Each path below is one point turned by a fixed rotation once a step. After each direction that follows a path, write how fast that rotation turns it, in degrees a step (0 if it stays still).
Each turn is a multiple of 5 degrees from 10 to 175, or 0.
Each row of a path follows its step; steps can be skipped.
Path 1:
step 0: [-3.14  1.65  0.91 -1.21 -0.53  2.26 -0.07 -0.24 -0.88  0.21 -0.05  1.86
  1.78  0.79 -0.08  1.77 -0.26 -1.26 -0.76  0.91 -0.23  0.03 -0.65 -1.18
  1.16  0.89  1.22 -0.29  1.18  0.84 -0.64  1.30  2.33 -0.77 -0.14  1.76
 -0.22 -0.55 -0.40 -1.63 -0.24 -2.48 -0.05  0.39]
step 2: [ 0.73  0.19  0.23 -0.78  0.71 -1.03 -0.45  1.16 -0.78  1.00  2.42  1.53
 -0.66  0.04  0.64  1.40  1.24 -1.22 -0.11  0.10  0.16 -1.80  0.39 -1.57
  0.36 -1.64  0.24 -0.84  0.34  0.54 -1.58 -1.69 -0.89 -2.12  0.81  1.53
  2.90  2.74  0.33 -0.02 -1.42 -0.71 -0.63  1.09]
step 3: [-2.95  0.45 -0.24  0.74 -0.33  0.94 -0.14 -0.85  1.41  0.11  1.44  1.73
  0.51  0.54  0.79 -1.92 -0.36  1.40 -0.12  1.47 -1.59  1.36 -0.58  0.05
 -0.51 -0.12  1.49  0.25  2.70  1.08  1.86 -1.40  0.31  1.06  0.54  1.42
 -0.38 -1.21 -0.78 -2.45 -1.01  0.52 -0.67 -1.12]
step 4: [ 3.89  1.81 -0.05 -2.63  0.10 -0.76 -0.40 -1.21  0.61  0.00  1.22  0.06
 -0.55 -0.49 -0.07 -0.36 -2.01 -0.39 -0.21 -0.68 -1.04 -0.13  0.42  1.67
  0.16 -1.20  1.94 -1.08 -1.82 -1.02  0.38  0.41  1.66  0.03  1.17 -1.11
  1.62  0.21 -0.63 -0.10 -0.62  2.09 -0.01  0.22]
step 5: [-1.64  0.32 -0.09  0.20  1.07 -2.01  1.54  0.18 -0.32  1.24 -0.46  1.70
  0.71 -2.62  1.05 -0.34 -1.21 -0.60 -1.01  1.25 -1.65 -0.37 -1.44  0.51
  0.48  0.53  0.00 -0.14 -0.66  0.24 -2.30 -3.38 -0.68 -2.04 -0.69  0.88
  0.09  0.89  0.02 -1.15  1.26 -1.55 -1.11  0.72]
step 6: [-1.44  1.19 -1.01  0.58  0.56 -0.64 -1.69 -1.02  1.91 -0.80  0.39  1.39
 -0.71 -1.49 -2.45 -0.37 -0.01  1.19 -0.21  1.78 -0.88  0.46  0.70  0.61
  0.57 -0.04 -0.48  0.58 -1.88 -0.27  2.88  0.87  1.80  1.43 -0.06  0.83
 -0.09 -1.31 -0.59 -0.55 -2.50 -0.50  2.18  0.59]
step 11: [-1.31  0.16 -0.57  1.08  1.08  0.44  0.19 -2.50 -0.60  1.58 -3.25  0.76
 -0.44 -1.18 -0.41 -1.03  1.12  0.14 -0.52  0.79  0.77 -0.02  0.22 -1.02
  1.66 -0.67  0.20  0.67 -2.16  0.26  1.80  1.75  0.03 -0.88 -2.18 -0.54
 -0.78 -0.53 -1.75 -0.01  2.05 -0.32 -1.57 -0.90]
step 12: [ 0.57 -0.03 -2.17  2.21 -1.26  1.05 -1.89  1.58  0.88 -0.49  1.37 -1.42
  0.74  0.13 -0.16  2.24  2.31 -0.45 -0.59  0.67  0.17  0.50  1.33  1.50
 -0.27  1.62 -0.63 -1.28 -2.59 -0.56 -0.98  0.36 -0.04  1.10 -0.41 -2.11
  0.33  0.54  0.54 -0.01  0.76 -0.31  0.68  1.83]
step 14: [-1.18 -0.68  0.12  1.77 -0.76  0.42 -0.08 -0.71 -0.23  1.91  0.64 -1.21
 -0.30  0.36  0.42  0.25  1.88  0.70  1.81 -1.06  0.93  0.13  0.36 -0.48
 -0.07 -3.12  1.72  2.25 -1.53  1.00  0.58  1.64 -0.36  2.33  0.13 -0.94
 -0.47  0.59 -0.78 -1.21  1.44  2.10 -0.02 -0.39]
Speeds:
[ 0.21 -0.17 -0.30 -0.41 -0.64 -0.17 -0.33 -0.35 -0.60 -0.06  0.78 -0.10
 -0.52 -0.92  0.57  0.34  0.26  0.03 -0.47 -0.48  0.01  0.33  0.64 -0.47
 -0.40  0.13  0.04  0.02 -0.39 -0.19 -0.32  0.00  0.14  0.22  0.51  0.01
 -0.32 -0.03 -0.56  0.49  0.08  0.13  0.10  0.05] : 140
[-0.05  0.19 -0.57 -0.46 -0.78  0.16  0.31  0.07  0.46 -0.43  0.26 -0.06
 -0.33  0.17 -0.23 -0.03  0.07  0.10  0.40 -0.08 -0.33  0.29  0.23 -0.29
  0.36 -0.26  0.19  0.32  0.16  0.16  0.17  0.47 -0.38  0.19 -0.77  0.22
  0.49  0.21 -0.59 -0.06 -0.06 -0.40 -0.66 -1.07] : 95
[ 0.77  0.46  0.53 -0.01  0.06  0.04  0.07 -0.83 -0.08 -0.22  0.41 -0.79
  0.61  0.05  0.14 -0.26 -0.68 -0.17  0.32  0.11  0.53  0.19 -0.37 -0.22
  0.58 -0.57 -0.12 -0.02  0.26  0.02 -0.45  0.02 -0.18  0.04 -0.06 -0.24
 -0.34 -0.57 -0.69  0.01  0.01 -0.10  0.38 -0.13] : 115
[ 0.23 -0.52 -0.33  0.43 -0.18 -0.03  0.65 -0.08 -0.23 -0.60 -0.54  0.40
 -0.02 -0.25  0.17 -0.12  0.00 -0.32  0.49 -0.11 -0.20  0.26  0.01  0.77
 -0.46 -0.48 -0.82 -0.72  0.06 -0.10  0.22  0.43  0.17 -0.20 -0.22  0.32
 -0.44  0.35 -0.73  0.06 -0.15 -0.16  0.37  0.27] : 25
[-0.08  0.02 -0.23 -0.41 -0.11 -0.14 -0.18  0.13 -0.15 -0.36  0.14 -0.46
  0.22 -0.48  0.37  0.17  0.12 -0.32  0.38 -0.22  0.14 -0.36 -0.29  0.27
  0.30 -0.53  0.10 -0.34 -0.19  0.73  1.02 -0.25  0.22  0.58 -0.56 -0.31
  0.58 -0.24  0.41  0.66  0.10  0.43 -0.13  0.62] : 140
[-0.20 -0.49 -0.24 -0.48 -0.14 -0.31 -0.65 -0.15  0.67 -0.54 -0.59  0.28
  0.15  0.35 -0.06  0.30  0.38  0.12  0.05 -0.02  0.11  0.00 -0.11 -0.20
  0.29 -0.12  0.16  0.16 -0.24 -0.20 -0.01  0.21 -1.05 -0.25 -0.08 -0.80
 -0.99 -0.03 -0.16  0.21  0.38  0.11  0.02  0.50] : 20
[ 0.09  0.35  0.03 -0.21  0.31 -0.43 -0.57  0.36  0.47  0.05  0.19 -0.40
 -0.04  0.29 -0.44  0.20  0.13 -0.21  0.33 -0.34  0.39  0.02  0.19  0.58
  0.12 -0.20  0.85  0.14 -0.34 -0.08 -0.17  0.71  0.42  0.11  0.27  0.77
 -0.05  0.60 -0.22  0.36 -0.50 -0.53  0.56  0.42] : 170
